Here are some points, each followed by its number:
np.array([-0.2, -0.5, 0.0, -0.5, 0.4, -0.2, -0.2, 0.3, -0.3, -0.3, 0.4, 0.3]) 0
np.array([0.4, 0.4, 0.1, 0.5, -0.4, 0.4, -0.2, 0.5, 0.2, 0.4, -0.1, -0.3]) 1
np.array([-0.4, 0.0, 0.1, -0.3, 0.1, 0.6, -0.3, 0.4, -0.3, -0.3, 0.1, 0.2]) 2
np.array([1.8, 0.9, -0.9, 1.8, -0.8, -1.9, 1.0, -1.7, 1.5, 0.8, -1.2, -1.9]) 3
np.array([-0.3, -0.9, -0.6, -0.9, 0.3, -1.7, 0.4, -1.0, 0.0, -0.5, -0.2, 0.3]) 4
np.array([0.6, 1.2, -0.2, 1.0, -0.5, 0.3, 0.1, -0.3, 0.3, 0.6, -0.3, -0.6]) 5
np.array([-2.8, -3.6, 0.2, -4.1, 1.9, -1.7, 0.1, 0.1, -1.8, -2.4, 1.5, 2.7]) 6
np.array([0.1, 0.7, 0.4, 1.0, -0.3, 1.8, -0.4, 1.1, -0.1, 0.5, -0.2, -0.2]) 7
np.array([-1.5, -1.3, 0.7, -1.8, 0.8, 0.7, -0.2, 1.0, -1.2, -1.0, 0.7, 1.7]) 8
np.array([-0.1, -0.2, -0.2, 0.0, -0.2, -0.3, 0.1, -0.2, 0.0, -0.2, -0.2, -0.2]) 9
np.array([-0.4, -0.7, 0.1, -0.8, 0.3, 0.1, -0.3, 0.1, -0.4, -0.5, 0.5, 0.3]) 10
np.array([0.1, 0.7, 0.1, 0.4, -0.2, 0.9, -0.4, 0.7, -0.3, 0.0, 0.1, -0.1]) 11
np.array([-2.6, -1.4, 0.9, -2.3, 1.1, 1.5, -1.0, 1.5, -1.7, -1.1, 1.2, 2.0]) 12
np.array([0.2, -0.8, -0.6, -0.5, 0.0, -2.3, 0.8, -1.5, 0.6, -0.4, -0.2, -0.3]) 13
np.array([0.0, 0.7, 0.3, 0.5, 0.0, 1.5, -0.5, 1.0, -0.3, 0.2, 0.0, 0.1]) 14
np.array([-0.5, 1.9, 1.7, 1.1, -0.4, 5.8, -1.8, 3.4, -1.2, 0.6, 0.6, 0.4]) 15
np.array([-2.2, -2.1, 0.5, -2.7, 1.2, 0.1, -0.2, 0.9, -1.3, -1.4, 1.0, 2.3]) 16
np.array([1.2, 0.3, -0.7, 0.8, -0.4, -1.8, 0.7, -1.5, 1.0, 0.4, -0.8, -1.2]) 17
np.array([-0.1, -0.8, -0.6, -0.4, 0.1, -2.1, 0.5, -1.0, 0.3, -0.1, -0.1, -0.2]) 18
np.array([-0.2, 0.3, 0.8, -0.2, 0.2, 1.7, -0.6, 1.1, -0.4, 0.0, 0.4, 0.3]) 19
np.array([1.5, 1.0, -0.5, 1.4, -0.6, -0.8, 0.4, -1.1, 0.9, 0.7, -0.7, -1.2]) 20
np.array([-0.5, -0.7, -0.1, -0.6, 0.3, -0.4, 0.3, 0.0, -0.3, -0.4, 0.2, 0.6]) 21
np.array([0.7, 0.6, -0.1, 1.0, -0.6, 0.0, -0.1, 0.0, 0.3, 0.4, -0.4, -0.9]) 22
np.array([-0.8, -1.2, -0.5, -1.1, 0.5, -2.0, 0.4, -0.8, 0.0, -0.8, 0.2, 0.6]) 23
np.array([-0.8, -0.9, 0.0, -1.1, 0.5, -0.4, 0.1, 0.0, -0.4, -0.6, 0.2, 0.7]) 24
np.array([-0.1, 0.0, 0.3, 0.0, 0.1, 0.4, 0.0, 0.1, -0.1, 0.0, 0.1, 0.2]) 25
np.array([-0.4, 0.0, 0.3, 0.0, 0.2, 1.1, -0.4, 1.0, -0.6, -0.2, 0.1, 0.4]) 26
np.array([-0.7, -1.3, -0.4, -1.5, 0.6, -1.9, 0.5, -0.9, -0.2, -1.0, 0.2, 0.7]) 27
np.array([1.4, 0.9, -0.5, 1.5, -0.6, -0.8, 0.7, -0.9, 1.0, 0.7, -0.7, -1.5]) 28
np.array([-0.4, -0.7, 0.2, -0.8, 0.4, -0.8, 0.0, -0.3, 0.0, -0.4, 0.0, 0.5]) 29
np.array([-0.2, -0.9, -0.4, -0.6, 0.2, -1.8, 0.5, -0.8, 0.1, -0.4, 0.2, 0.2]) 30
np.array([1.9, 2.1, -0.4, 2.4, -1.2, 0.0, 0.5, -0.8, 1.2, 1.2, -1.3, -1.9]) 31
np.array([-1.3, -1.8, 0.0, -2.1, 1.1, -1.4, 0.2, -0.3, -0.6, -1.2, 0.6, 1.0]) 32
np.array([2.1, 2.6, -0.4, 2.9, -1.5, 1.0, 0.1, -0.4, 1.2, 1.6, -1.0, -2.2]) 33
np.array([2.5, 2.6, -0.3, 3.2, -1.6, 0.9, 0.2, -0.3, 1.5, 1.6, -1.0, -2.4]) 34
np.array([-0.4, 0.6, 0.5, 0.4, -0.1, 2.0, -0.7, 1.2, -0.5, 0.0, 0.3, 0.2]) 35
np.array([-0.5, -1.1, 0.2, -1.1, 0.4, -0.9, 0.2, -0.1, -0.5, -0.5, 0.3, 0.5]) 36
np.array([2.3, 1.8, -0.6, 2.7, -1.3, -0.9, 0.4, -1.0, 1.8, 1.3, -1.3, -2.3]) 37
np.array([0.1, -0.7, -0.6, -0.6, 0.2, -1.9, 0.6, -1.1, 0.5, -0.3, -0.1, 0.0]) 38
np.array([0.4, -0.1, -0.1, 0.3, -0.1, -0.4, 0.2, -0.1, 0.1, 0.1, 0.0, 0.0]) 39
np.array([0.2, -0.4, -1.0, -0.1, -0.1, -3.0, 0.8, -2.0, 0.7, 0.0, -0.4, -0.5]) 40
np.array([-1.5, -1.7, 0.1, -1.9, 0.9, -0.6, -0.2, 0.2, -0.9, -1.1, 0.8, 1.3]) 41
New points follow, each followed by the numbers of its five nearest points above, looking only along the 2 directions in which the numbered points spread most, nearest first.
np.array([-1.9, -2.6, 0.0, -2.9, 1.3, -2.1, 0.3, -0.5, -1.0, -1.4, 0.6, 1.8]) -> 32 41 6 27 16
np.array([0.3, 0.1, -0.2, 0.3, 0.0, -0.2, 0.0, -0.5, 0.1, 0.1, -0.1, -0.2]) -> 39 9 25 1 22
np.array([-1.4, -0.6, 0.6, -1.4, 0.6, 1.2, -0.5, 1.1, -0.9, -0.6, 0.7, 1.5]) -> 8 12 26 10 19
np.array([0.5, 1.1, 0.0, 1.4, -0.6, 1.6, -0.6, 1.0, 0.2, 0.6, -0.2, -0.7]) -> 7 14 11 1 5
np.array([-1.8, -0.9, 0.8, -1.7, 0.7, 2.3, -1.0, 2.0, -1.5, -0.8, 1.2, 1.7]) -> 12 8 16 19 26
np.array([0.1, 0.1, -0.1, 0.6, 0.1, -0.2, 0.0, -0.1, 0.1, 0.2, -0.1, -0.5]) -> 39 9 1 25 22
np.array([1.8, 1.1, -1.2, 2.1, -1.2, -2.0, 0.9, -1.8, 1.7, 0.9, -1.1, -2.1]) -> 3 37 28 20 17
np.array([-1.4, -0.8, 0.7, -1.4, 0.3, 1.2, -0.6, 1.3, -1.2, -0.8, 0.8, 1.3]) -> 8 12 26 10 41
np.array([-1.7, -2.4, -0.1, -2.6, 1.2, -1.8, 0.4, -0.5, -0.7, -1.3, 0.7, 1.8]) -> 32 41 27 16 23
np.array([-0.5, -0.6, 0.1, -0.4, 0.1, -0.2, 0.1, 0.2, -0.1, -0.1, 0.3, 0.3]) -> 0 21 10 29 25
np.array([2.4, 2.1, -0.7, 2.9, -1.2, -0.8, 0.6, -1.2, 1.6, 1.3, -1.2, -2.6]) -> 37 31 34 33 3
np.array([0.3, 0.6, 0.0, 0.6, -0.4, 0.4, -0.4, 0.1, 0.1, 0.5, -0.2, -0.2]) -> 1 22 11 5 25
np.array([-2.1, -2.1, 0.6, -2.7, 1.3, 0.1, -0.3, 0.7, -1.3, -1.3, 1.1, 2.2]) -> 16 8 41 12 32
np.array([-0.3, 2.3, 1.7, 1.6, -0.6, 6.4, -2.1, 3.8, -1.1, 0.9, 0.5, 0.6]) -> 15 35 7 19 14
np.array([0.7, 1.2, 0.3, 1.4, -0.4, 1.5, -0.4, 0.6, 0.3, 0.6, -0.2, -0.5]) -> 7 5 1 14 11
np.array([-1.7, -1.2, 0.6, -1.9, 0.8, 1.0, -0.7, 1.1, -1.1, -1.0, 0.8, 1.8]) -> 8 12 16 41 24
np.array([-0.3, 2.2, 1.8, 1.2, -0.3, 5.9, -1.9, 3.6, -1.2, 1.0, 0.6, 0.7]) -> 15 35 7 19 14
np.array([-1.4, -1.0, 0.6, -1.6, 0.9, 1.0, -0.4, 1.0, -0.8, -0.8, 0.6, 1.4]) -> 8 41 12 10 24
np.array([-2.1, -1.8, 0.7, -2.6, 1.3, 1.3, -0.7, 1.1, -1.5, -1.0, 1.2, 2.4]) -> 12 16 8 41 32
np.array([-1.3, -1.1, 0.5, -1.5, 0.9, 0.8, -0.6, 0.9, -1.1, -0.8, 0.8, 1.1]) -> 8 41 10 24 12
